Turns in one plane each, and the order they were made in; the first pair answered:
N (before => after):
15, 29, 21, 3, 18, 18, -24, 20, 16, -14, 58, 27, -7, -8, -2, -15, -4, -41, 18, 13, 0, 20, -9, 5, -6, 15, -8, 12, 24, 20, -12, -17 => 16, 40, 25, -4, 4, 4, -23, 21, -2, -10, 38, 25, -8, -13, 17, -2, -12, -53, 18, 20, 6, 16, -6, 24, 20, 11, -24, -9, 7, 22, -10, 3
5, 7, 4, -6, -2, 0, 0, -11, 1, -7, 5, 2, 2, 16, -9, 9, -6, -30, 6, 11, -6, 13, -4, 15, 24, 5, -5, -2, 2, 22, 6, -5 => 1, 10, 7, -7, -6, -8, 4, -16, -1, -7, -8, -7, 3, 11, -10, 8, -11, -22, 1, 11, -7, 6, -5, 16, 33, 8, -7, -11, 0, 14, 5, 0
1, 11, 0, -1, -2, -23, -12, -7, -4, 1, -17, 11, 4, 7, -19, -3, 2, 4, 17, -2, 5, 2, 28, -2, 18, 13, -4, -21, -25, -18, -6, 18 => -3, 7, -1, 1, 3, -20, -11, -11, 4, -1, -13, 8, 6, 10, -29, -10, 2, 18, 13, -4, 0, -4, 24, -11, 11, 17, 3, -16, -19, -23, -7, 9
Y (before => after):
10, 15, -18, 1, 23, -14, 7, 3, 13, -24, 18, 10, -3, -2, -18, -12, 13, 11, 3, -19, 12, -1, 3, -13, 16, 30, -25, 8, 6, 3, -11, 4 => 7, 2, -25, -2, 22, -16, 16, 4, 5, -18, 11, 9, -1, 2, -16, -11, 15, 13, 7, -15, 22, -4, 1, -15, 14, 30, -24, 3, 10, 3, -2, 7
-3, -13, -5, -5, -4, -16, 8, 1, -17, 7, -32, -5, -8, 8, 13, -2, 3, -3, 6, 8, 14, -8, -6, -1, 8, -4, 0, -14, 4, -8, 9, 23 => 5, 19, 12, -3, -8, -10, -10, 3, -5, -4, -17, -2, -12, -3, 11, 2, -6, -12, -5, 4, -6, 0, 3, 13, 19, -9, -10, -4, -13, -2, -16, 23
-13, -10, -14, 9, 8, -2, 8, 3, -8, 0, -20, -1, 3, -11, -4, -16, 0, 3, 9, 29, -9, -28, -1, -3, -10, -4, 0, -18, 11, -2, -9, -10 => -9, 2, -9, 5, 3, -7, 5, 5, -13, 0, -23, 0, 0, -14, 5, -9, -4, -8, 9, 30, -9, -25, 4, 8, 3, -7, -9, -24, 1, 2, -14, -1
R (before => after):
-10, 4, 1, 5, -4, -5, 14, 4, 3, -8, 13, 6, 2, -4, 17, 1, -23, -15, -6, 4, -11, 4, -3, 3, 2, 2, 10, 15, -4, -7, -21, -11 => -10, -7, -9, 4, -2, -5, 19, 7, -5, -4, 11, 11, 3, 2, 24, 2, -18, -19, 5, 7, -1, 4, -6, 2, -2, 2, 13, 14, 0, -3, -9, -9
-25, -28, -10, 6, -3, -7, 9, -26, -7, -1, -30, -21, 4, 4, -19, -6, 1, 30, -1, 2, 9, -29, -8, -12, 3, 3, 14, -7, 0, -17, 18, 4 => -22, -9, 0, 13, 0, 2, -6, -28, 14, -11, -7, -23, 3, -2, -34, -12, -4, 37, -11, -4, -14, -27, -4, -16, -2, 3, 20, 11, -1, -18, -2, -7
5, -6, -6, -8, 4, 3, 7, 3, -4, 1, -10, 4, 6, 0, 12, -3, 7, 1, -2, -2, 7, 2, 1, -2, 0, 5, -7, 0, -4, 2, 7, -2 => 4, 6, 3, -6, 3, 4, 2, 0, 2, -3, -11, -1, 5, -6, 8, -6, 2, 5, -11, -4, -1, 2, 5, 2, 8, 5, -9, 2, -12, -4, -5, 1
3, -11, -2, -8, -4, 18, 6, -4, 6, -1, 15, -2, -4, 7, -7, -6, 7, -5, 6, -3, 1, 3, -1, -5, -9, 1, 7, 5, 0, 6, -1, -12 => -1, -13, -1, -13, -8, 7, 15, -5, -8, 2, -6, -8, -4, 5, 1, -2, 3, -4, 8, 2, 12, -5, -1, 1, 3, 2, 0, -12, -6, -2, 7, 1
X (before => after):
-7, -15, -13, -9, 1, -6, 2, 7, -22, 4, -28, -6, 15, 12, 4, 1, 8, -4, 2, -3, 20, -3, -21, -1, -11, 1, -4, -20, 4, -2, 21, 9 => -4, 15, 5, -10, -8, -11, -9, 8, -16, -2, -28, -10, 10, 0, 7, 6, -4, -11, -11, -2, 3, -2, -9, 17, 10, -5, -15, -23, -17, -1, -2, 18
16, 18, 18, -2, 12, 24, -3, 14, 9, -1, 15, -11, 2, 14, -16, -22, -7, -3, -15, -3, 3, 16, -3, -10, -1, 8, -1, 17, 1, -5, -24, 4 => 15, -1, 6, -2, 15, 27, 4, 15, 2, 5, 18, -7, 4, 22, -12, -24, 0, -7, -4, -1, 14, 20, -8, -16, -13, 8, 3, 18, 14, -2, -8, 1
16, 10, 11, -1, 16, -18, -9, 10, -9, 12, 2, 10, -9, -3, 4, 7, 12, -20, 7, -9, 6, -1, 4, 4, -3, -28, -12, 18, 11, 15, -3, 7 => 8, 12, 20, 7, 18, -20, -11, 2, 6, 4, -5, -4, -8, -7, -17, -3, 8, 9, -9, -13, -9, -16, 4, -7, -2, -20, -4, 20, 11, -7, -14, 0

Each pair is two turns apart.
-3, 3, 8, -1, -10, -22, 0, -14, -23, -3, -21, -2, -10, -13, 9, 16, -14, 11, -11, 5, 18, -13, 1, 11, 1, 8, 1, -14, -3, -8, 1, 17 => -1, 13, 16, 7, -3, -8, -15, -18, 2, -15, 3, -3, -10, -15, -12, 6, -15, 25, -23, -5, -4, -11, 1, 3, -13, 10, 12, 9, 3, -12, -19, 0 : X, R
19, 13, -9, 6, -10, 6, -25, -3, 11, -14, 4, -16, 12, -12, 10, -21, 1, -10, 10, -4, -4, 4, 13, 40, 0, -24, 17, 19, 7, 28, -1, -37 => 8, -17, -25, 1, -5, -3, -7, -5, -7, -4, -21, -21, 16, -5, 14, -23, 8, 2, 21, 3, 19, -9, 2, 30, -6, -17, 21, 3, 21, 20, 25, -33 : X, R
-1, -4, -9, -2, 6, 14, -8, 9, 14, 2, 24, 11, -2, 3, -9, -2, 5, -1, 11, -3, -4, 3, 3, -2, -12, -2, 8, 10, 13, 16, -1, -9 => -4, -13, -13, -2, 8, 13, -2, 6, 12, 2, 19, 9, 0, 5, -12, -5, 7, 4, 12, -3, 0, -2, 1, -7, -15, 0, 12, 8, 15, 10, 5, -8 : X, Y
-4, 7, -27, 12, -17, 14, 5, 12, -5, 30, 10, -7, 2, 11, 7, 23, -12, -21, 28, 6, 11, -5, -16, -2, 6, 7, -7, 5, -1, 14, 17, 2 => -8, 33, -4, 21, -17, 12, -7, 3, 18, 15, 7, -22, 1, 0, -17, 13, -22, 7, 3, 0, -17, -19, -10, -5, 15, 10, -2, 9, -10, -7, -9, -3 : X, N
-16, 7, 24, -13, 20, -9, -8, -15, 19, 1, -6, 1, 12, 0, -10, -25, -17, 38, -3, -2, 7, -7, 3, -7, 11, -14, 25, -6, -10, -5, 6, 6 => -6, 25, 28, -19, 13, -9, -15, -8, 11, 1, 0, 10, 8, -3, 8, -12, -23, 9, 1, 0, 7, 5, 8, 10, 25, -22, 9, -8, -23, 12, -2, 16 : X, X
-11, -9, -3, 6, -11, -6, -3, -3, 0, -3, -7, -3, -14, 5, -3, 4, -4, -5, 9, 2, 18, 4, 4, 9, -4, -6, -19, -8, -7, 12, -6, 1 => -10, -1, 5, 13, -10, -3, -10, -7, 13, -7, 0, -5, -16, 4, -15, 0, -6, 5, 1, -2, 6, 1, 6, 4, -6, -4, -15, 1, -5, 7, -17, -7 : N, R
-16, 24, 15, -11, -11, -27, -27, 3, 3, 10, -13, -12, -12, 7, 1, 35, -19, -5, 7, -13, -22, -3, 34, 15, 38, -4, -11, -27, -29, -4, -6, -3 => -31, -24, -4, 1, 10, -17, -12, -8, 15, 11, -7, -20, -3, 22, -27, 11, 0, 38, 11, -18, -13, -16, 20, -27, -3, 10, 21, -12, 10, -23, 16, -31 : Y, Y
